[[149 126 116 126 134]
 [107 130 123 128 128]
 [107 132 151 130 117]
 [148 123 118 131 138]]
->
[[149 126]
 [107 130]
 [107 132]]

[[129 105 143 134]
 [128 121 118 147]
 [131 107 153 135]
 [127 116 130 144]]
->
[[129 105]
 [128 121]
 [131 107]]

[[129 129 128 145]
 [127 129 128 152]
 [130 132 128 143]
 [129 129 127 136]
 [131 128 128 136]]
->
[[129 129]
 [127 129]
 [130 132]]

[[130 119 119]
 [121 148 133]
 [139 119 142]
 [131 145 135]
 [135 142 107]]
->
[[130 119]
 [121 148]
 [139 119]]

[[119 128 123 108]
 [122 128 116 115]
 [122 133 127 131]
 [123 119 125 122]
 [153 147 141 151]]
->
[[119 128]
 [122 128]
 [122 133]]

[[ 99 134]
 [147 119]
 [134 128]
 [101 112]]
->
[[ 99 134]
 [147 119]
 [134 128]]

[[132 128]
 [106 114]
 [131 133]
 [143 132]
 [133 124]]
->
[[132 128]
 [106 114]
 [131 133]]

[[137 139 126]
 [117 126 131]
 [125 137 117]
 [124 114 155]]
->
[[137 139]
 [117 126]
 [125 137]]
---
[[147 124 112 137 132 147 131]
 [127 139 148 114 146 130 110]
 [150 138 136 118 141 147 129]
 [107 131 143 120 143 109 127]]
->
[[131 147 124 112 137 132 147]
 [110 127 139 148 114 146 130]
 [129 150 138 136 118 141 147]
 [127 107 131 143 120 143 109]]

[[137 130 137 135 118 147 141 139]
 [107 140 119 126 146 125 120 102]
 [117 148 119 139 121 136 118 101]]
->
[[139 137 130 137 135 118 147 141]
 [102 107 140 119 126 146 125 120]
 [101 117 148 119 139 121 136 118]]

[[125 122 139 131 124 136 133 135 129 134 134 134 131 122 138 141]
 [131 120 136 130 123 126 150 118 140 117 134 130 142 105 143 123]
 [112 110 118 125 130 140 113 108 109 132 136 125 119 132 132 120]]
->
[[141 125 122 139 131 124 136 133 135 129 134 134 134 131 122 138]
 [123 131 120 136 130 123 126 150 118 140 117 134 130 142 105 143]
 [120 112 110 118 125 130 140 113 108 109 132 136 125 119 132 132]]

[[151 108 108 154 106 152 109 104]
 [132 116 142 113 119 123 130 126]
 [138 118 121 126 128 137 118 135]
 [111 127 136 135 134 138 131 132]
 [122 122 137 124 129 133 129 131]]
->
[[104 151 108 108 154 106 152 109]
 [126 132 116 142 113 119 123 130]
 [135 138 118 121 126 128 137 118]
 [132 111 127 136 135 134 138 131]
 [131 122 122 137 124 129 133 129]]

[[124 125 123 129 125 126 125 126 124 123 125 124 127]
 [116 115 104 111 134 122 132 111 100 106 124 115 102]
 [145 127 130 109 117  99 135 122 128 136 153 138 120]
 [127 121 124 123 126 126 124 123 124 124 125 125 124]]
->
[[127 124 125 123 129 125 126 125 126 124 123 125 124]
 [102 116 115 104 111 134 122 132 111 100 106 124 115]
 [120 145 127 130 109 117  99 135 122 128 136 153 138]
 [124 127 121 124 123 126 126 124 123 124 124 125 125]]

[[106 125 108 146 131 125 109]
 [130 122 117 122 116 130 135]
 [129 142 100 131 142 108 141]
 [124 139 142 131 142 129 137]
 [124 116 106 117 124 125 138]]
->
[[109 106 125 108 146 131 125]
 [135 130 122 117 122 116 130]
 [141 129 142 100 131 142 108]
 [137 124 139 142 131 142 129]
 [138 124 116 106 117 124 125]]

[[128 128 128 129 132 138 148 153 152 144 136 131 129 128 129 129]
 [137 145 152 152 145 137 131 129 129 128 128 128 129 128 129 132]]
->
[[129 128 128 128 129 132 138 148 153 152 144 136 131 129 128 129]
 [132 137 145 152 152 145 137 131 129 129 128 128 128 129 128 129]]

[[118 133 130 117 121 133 120]
 [118 134 134 115 118 124 118]
 [133 118 123 115 120 126 111]
 [127 128 118 108 104 123 113]
 [135 119 119 111 114 126 110]
 [127 121 128 112 117 123 109]
 [122 136 127 128 124 124 133]]
->
[[120 118 133 130 117 121 133]
 [118 118 134 134 115 118 124]
 [111 133 118 123 115 120 126]
 [113 127 128 118 108 104 123]
 [110 135 119 119 111 114 126]
 [109 127 121 128 112 117 123]
 [133 122 136 127 128 124 124]]
---
[[125 100 120 130 126 141]
 [124 122 144 112 129 115]
 [126 100 121 131 124 140]
 [139 134 129 108 129 104]
 [141 137 129 106 126 106]
 [137 112 147 125 121 127]
 [123 134 113 142 133 137]
 [125 143 132 132 127 124]]
->
[[125 123 137 141 139 126 124 125]
 [143 134 112 137 134 100 122 100]
 [132 113 147 129 129 121 144 120]
 [132 142 125 106 108 131 112 130]
 [127 133 121 126 129 124 129 126]
 [124 137 127 106 104 140 115 141]]

[[110 136 132 134]
 [106 117 133 141]
 [141 104 113 104]
 [145 132 133 117]
 [127 131 132 137]
 [131 131 135 132]]
->
[[131 127 145 141 106 110]
 [131 131 132 104 117 136]
 [135 132 133 113 133 132]
 [132 137 117 104 141 134]]

[[118 141 139 150 122 140 131 126 129 138 126 135 130]
 [115 131 128 130 138 127 132 125 127 123 139 124 131]
 [130 120 141 112 117 143 126 123 142 145 137 149 143]]
->
[[130 115 118]
 [120 131 141]
 [141 128 139]
 [112 130 150]
 [117 138 122]
 [143 127 140]
 [126 132 131]
 [123 125 126]
 [142 127 129]
 [145 123 138]
 [137 139 126]
 [149 124 135]
 [143 131 130]]

[[133 123 132 133 128 141 114 145 127 123 128 127 140 111 125]
 [136 112 109 111 128 131 131 110 142 135 128 112 140 137 139]
 [128 133 155 157 124 136 122 129 126 124 129 151 121 124 128]]
->
[[128 136 133]
 [133 112 123]
 [155 109 132]
 [157 111 133]
 [124 128 128]
 [136 131 141]
 [122 131 114]
 [129 110 145]
 [126 142 127]
 [124 135 123]
 [129 128 128]
 [151 112 127]
 [121 140 140]
 [124 137 111]
 [128 139 125]]

[[120 125 122 112 123 126 147]
 [121 136 124 138 142 117 114]
 [135 124 139 126 106 135 136]
 [124 121 124 115 122 133 149]
 [122 131 119 109 125 118 142]
 [123 133 119 108 126 118 139]
 [125 120 125 114 122 134 148]
 [120 136 123 138 142 117 115]
 [129 135 117 106 131 117 132]]
->
[[129 120 125 123 122 124 135 121 120]
 [135 136 120 133 131 121 124 136 125]
 [117 123 125 119 119 124 139 124 122]
 [106 138 114 108 109 115 126 138 112]
 [131 142 122 126 125 122 106 142 123]
 [117 117 134 118 118 133 135 117 126]
 [132 115 148 139 142 149 136 114 147]]

[[144 129 113 111 116 129 119 114 144]
 [121 138 119 128 132 146 108 137 121]
 [145 108 115 135 134 121 118 137 114]
 [137 136 143 118 122 120 113 123 114]
 [137 140 115 125 122 123 134 119 107]]
->
[[137 137 145 121 144]
 [140 136 108 138 129]
 [115 143 115 119 113]
 [125 118 135 128 111]
 [122 122 134 132 116]
 [123 120 121 146 129]
 [134 113 118 108 119]
 [119 123 137 137 114]
 [107 114 114 121 144]]

[[133 129 126]
 [149 108 117]
 [131 139 127]
 [133 119 108]
 [140 137 142]
 [127 116 122]
 [120 124 107]]
->
[[120 127 140 133 131 149 133]
 [124 116 137 119 139 108 129]
 [107 122 142 108 127 117 126]]

[[129 128 117 114 148 151 116 121]
 [140 112 129 133 144 108 146 133]]
->
[[140 129]
 [112 128]
 [129 117]
 [133 114]
 [144 148]
 [108 151]
 [146 116]
 [133 121]]

[[123 124 135 139 145 132 134]
 [133 121 131 128 139 112 146]
 [137 125 131 126 136 108 147]
 [131 122 134 135 142 119 141]
 [122 119 112 125 126 128 142]
 [119 147 123 121 127 130 137]
 [119 152 139 132 139 133 131]]
->
[[119 119 122 131 137 133 123]
 [152 147 119 122 125 121 124]
 [139 123 112 134 131 131 135]
 [132 121 125 135 126 128 139]
 [139 127 126 142 136 139 145]
 [133 130 128 119 108 112 132]
 [131 137 142 141 147 146 134]]
